rotation ticks, each row followed by its count of ticks
The counts run from 0 to 222.
[130 121 129 136 151 121 124 158 106 115  87 115 160  98 127 142 158 141
 124 108 145  89 156 117  86 139 132 125 179 120 143  88 149 145 109 145
 160  63 125  79 158 183 135 127  99 107 155]  49
[144 154 118 162 137 138 115 132 125  93 104 133 175 122 147 129 114 131
 108 129 157  84 150 175 117 105 165 133 173 104 160  95 159 142 168 157
 120  88 114 136 130 134  57 114 132 118 104]  65
[155 111 140 154 148 107 126 127 188 135 109 129 108  96 119  86 125 119
 171 144 103  90  74 121 129 106 134 159 118 100 124 131 147 151 167 139
 106  66 137 169  85 129 112  99 100 123 164]  180
[ 76 129  86 132 145 119 132 105 133 131 152 115 119 141 126 130 181 116
 129 134  38 130 156  99 110 131 145 139  94 145 133 104 149 132 153  87
  89  93 132 150 162 143 161 143 168 102 153]  6
[139 117 107 127 109 127 164 121 124 157 128 131 202 126 157 109 151 152
 122 127  94 120 130 141 140  95 159 165 109 120 164 169  69 107 104 139
 116 168 121 146 147 143 133  81 151 153  98]  120
[161 139 121 178 117 132 109  94 141 127 122  77  81  91 133 111  95 131
 106 113  98 126  96 144 127  75 113 152 115 125 123  94 149 152 159 136
 105  53 132 153 119 141 111 119 123 129 151]  167
[114 124 123 165 168 150 141 134  98 130 111  69 160 105  82 152 186 147
 118 126 123  93 182 113  92 127 125 120 167 152 141 148 156 162 106 147
 152 104 118 155 159 146 123 112 118 144 157]  36
[110 160 128 149 173  89 174 123 148 113 154 106 135 129 120 138 162  79
 150 131  56 116 128 113 111  82 171 117 125 113 119 105 160 144 122  93
  98 100 115 155 143 117 162 111 134 128 164]  9
[142 126 111 120 102 106 144 121  91 134 116  66 104 136 170 120  78 170
 113 102 124 158 135 126 128  51 104 164 127 113 149 119 106 137 121 134
 123  96 127 118 122 196 158 103 130  91 129]  148
[147 116 112 109 151 113 174 108 158 148 107 140 110 139 123 114 174 118
 128 132  75 143 143 139 140 175 137 146 101 137 134  90 121 109 192  86
 140  97 119 152 137 158 162 178 168 107 123]  202
[103 184  81 157  71  98 131 128 141 120 140 164 183  82 131 129 151 144
 125  87 117  97 140 145 126 141 116 132 123 153 117 136 164  66 138 105
 111 116 118 153 117 149  96 127 123 124  92]  91
[130 115 119 142 153 129 117 160 106 121  88 110 162 125 116 149 170 137
 138 114 155  79 155 117  86 139 151 143 182 113 172 108 138 151 103 150
 142  60 118  82 155 165 126 126  98 102 170]  48
[149 119 138 130 120 122 109 127 162 156  68  89  77 148 186 123  95 148
 140 115 119 122  98 148 133  78 137 165 121 103 176 108 138 170 181 133
  95  90 140 130 120 128 106 107 119 139 111]  162
[107  98 120 130 117  88 149 116 149 127  94 143 104  69 133  64 146 148
 162 139 103  92 117 141 132 162 108 153  97 129 121 105 167 127 141 122
 142  49 133 144  87 159 128 124 136 136 124]  183
[130 172 134 139 136 135 121 148 133 130  94 150 153 134 164 109 117 151
 125 121 148 100 175 169 123 140 140 130 159 140 163  79 171 150 166 149
 141  96 129 114 134 181  71 144 128  92  93]  67
[147 122 110 145 137 148 106 104  92 116 104 122 157  78 147 145 107 133
  77 100 142  94 137 153  87 140 134 110 145 128 110  70 146 128 179 154
 149  86 152 121 175 172  85 144 116  99 125]  62
[163 187 121 132 109 108 162 117 142 158 182 146 171 124 130 121 158 129
 123  83  72 145 139 120 132 122 121 156 125 151 134 137  74  92 108 127
 121 143 157 144 157 174 149 130 133 103 154]  111
[165 172  95 132  88 103 155 132 161 136 135 158 159 126 147 104 187 130
 129  97  88 141 167 117 145 137 147 175 111 150 172 115  88 119 102  86
 106 154 102 123 135 140 124  92 146 143 113]  108
[163 174 150 130  96  83 192 134 168 137 136 156 157 120 175 104 160  96
 140  97  86 145 149 141 155 119 153 134 119 135 140  80 107 110 109 104
 137 165 120 150 119 147 119  95 123 125 122]  106
[165 151 124 130 203  83 192 134 172 126 123 130 156 128 114 106 153 108
 125 162  97 126 141 123 138 125 133 138 137  95 100  81 134 141 112  73
 132 122  82 139 131 136 166 128 139 146 114]  210
[134  99 149 159 121 115 134 154 114 114  76  81 138 143 175 118 129 146
 129 127 141 129 128 124 120  77 117 156 122  96 160  83 108 156 102 119
 116 130 100 110  92 164 148  54 114 151 125]  144
[154 140 149 186 133 137 183 143 120 142 127  61 181 134 145 120 117 133
 101 106 122 143 139 154 122  57 123 133 136 119 154 135  93 104 103 144
 131 146  99 145 114 156 151  87 115 163 104]  131
[171 119  94 142 173 110 159  94 163 118 135 123 115 129  89 115 157  92
 107 126  80 143 127 125 128 132 160 159 112 108 133 109 107 112 176  72
 114 100 106 164 144 129 163 153 156 121 151]  204
[150 116 151 138 153 104 129 107 171 151 127 122  87 102 118  91 108 123
 158 139  90 100  90 119 123 110 117 151 114 110 115 129 144 154 176 149
 113  68 158 184  97 147 108 114 111 100 173]  179
[124 118 119 152 106 143  70 126 144 155  84  94  71 120 164 117 126 165
 128 114 106 119 102 135 128 127 101 172 107 145 176  96 146 164 172 127
  94  64 154 103 129 157 124 145 126 142 121]  164
[152 166 100 174  97 119 135 102 162 113 153 147 177 104 133 138 183  98
 120  83  89 112 106 125 115 121 158 150 119 140 126 114 110  91 151 114
 103 158 133 181 125 121  98  82 128 140 142]  101
[147 102 133 192 118 134 132 143 151 168 105  96 165 129 154 112 166 126
 100  93 109 108 107 135 122 111 151 161 113 142 173 126  73 101  97 105
 104 153 116  93 143 142 169 105 103 167 128]  126
[126 137  93  88 161  78 176 107 131 153 140 107 140 107 133 139 120 128
 126 132  65 135 168 117 138  78 154 118 122 128 125 154 136 146  98  72
 112 126 100 161 179 109 147 118 152 133 121]  15
[112 138  74  95 190 102 169 115 130 158 125 136 162 134 115 109 157 156
 115 158  85 128 168 110 142 157 115 154 114 130 111 130 126 135 122  90
 126 121  96 140 154 160 161 151 184 134  87]  213
[155 108  95 114 115  78 171 110 171 128 123 134  99  91 110  73 121 132
 147 136 111 122 125 149 148  96 146 163 115 107 144 160 145 104 163 106
 125  56 110 174 101 127 115 126 140 127 115]  186
[129 123 123 140 110 132  76 129 150 158  76  94  75 141 183 123 124 160
 139 111 113 115 100 139 132 107 125 165 111 128 189 107 141 161 174 124
  88  82 135 110 128 138 114 124 122 145 116]  163
[114  97 123 147 103 116 134 148  99 117  75  89 135 139 183 108 136 171
 126 118 142 132 143 127 125  90 111 166 111 112 173  87 117 157 103 117
 123 110  96  96 103 181 146  65 128 140 116]  145
[133 128 144 186 107 140 168 115  95 143 135  72 176 104 140 112 145 132
  74  89  98 137 131 156 123  97  99 130 112 152 124 124  96  84  93 142
 144 126 130 118 139 184 171 117 120 149 121]  129
[124 137 101 118 136  93 151 140 178 138 122 140 117 132 107  99 151 159
 176 142 113 108 126 136 137 132 126 181 120 123 175 186 149 103 175 120
 114  45 130 161 108 146 135 154 139 124 108]  188
[ 80 162 114 145 166  87 157 146 150 125 125 113 158 118 130 133 187 116
 156 153  75 104 158 113 113 121 137 117 124 131 128  98 175 155  82  79
  93  93  95 124 138 118 154 111 142 163 125]  11
[100 132 126  92 157  95 185 132 170 153 121 112 111 153 158 129 133 102
 139 134  64 141 164 110 126 127 146  99 100 120 115  83 158 133 171  79
 122 138 117 173 136 136 135 114 145 116 111]  2
[117 142  99  83 152  70 182 101 126 152 138 109 133  92 130 128 126 125
 125 128  62 137 175 118 138  96 132 104 113 136 101 128 154 135  88  74
 127 121 104 139 174 128 163 132 145 129 121]  14
[127 116 114 118  96 113 144 122  81 133 100  77 113 133 172 114 108 182
 114 110 121 152 151 125 131  84  88 164 108 122 147 103 110 132 111 132
 133  97 116 100 125 205 152 102 142 104 116]  147
[146 145 114 166  87  73 130 136 168 126 127 180 135  80 143 118 120  92
 119  71 126  81 103 133 123 125 149 124 141 131 113  91 149  83 143  87
 100 121 125 132 111 137 112 120  82  92 130]  88
[156 133 106 129 115 108 134 126 112 135 123  66 112 149 158 134  76 167
 116 104 125 148 118 116 126  47 117 171 127  97 158 144  97 137 128 131
 107 101 126 120 127 174 147  94 124  97 129]  149
[132 178 140 149 195 104 191 120 143 121 139 116 159 133 101 109 177 102
 141 148  86 127 133 128 119 142 114 136 136 118 103  95 151 120 126 113
 140  84 113 150 120 161 170 170 145 123 138]  208
[152  98  89 151 157  97 132 126 189 145 110 131 122  90  86 125 165 133
 141 128 115 109 109 125 114 162 117 159 110 106 112 137 139 102 174  76
 112  77 102 162 126 107 139 131 109 167 124]  193
[143  78 111 109 158 126 134 151 116 137  60 110 144 117 128 136 160 154
 120 128 146 105 206 105 116 129 159 128 159 129 180 125 128 179 113 117
 162 136  95 132 158 140 111  81 135 128 127]  41
[168 106 155 165 123 130 145 145 154 172 118  97 148 142 158 113 149 106
 108  87  98 113 103 135 129 102 170 154 121 132 167 129  62 105 108 107
 109 161 124 105 156 153 173 108  99 143 141]  125
[134 134 154 152 129 142 153 158 122 188  94  72 153 162 157 127 146 172
 117 109 122 145 167 127 127 121  85 156 130 155 161 124  89 131 120 132
 135 162 124 129 127 189 165 100 123 149  91]  134
[131 163 127 186 130 134 115 126 159 114 119  82 107 106 136 106 118 154
 144 144 124 114 109 149 127  94  95 158 128 120 148 124 164 162 147 149
  99  51 114 157  92 133  96 107 127 169 122]  169
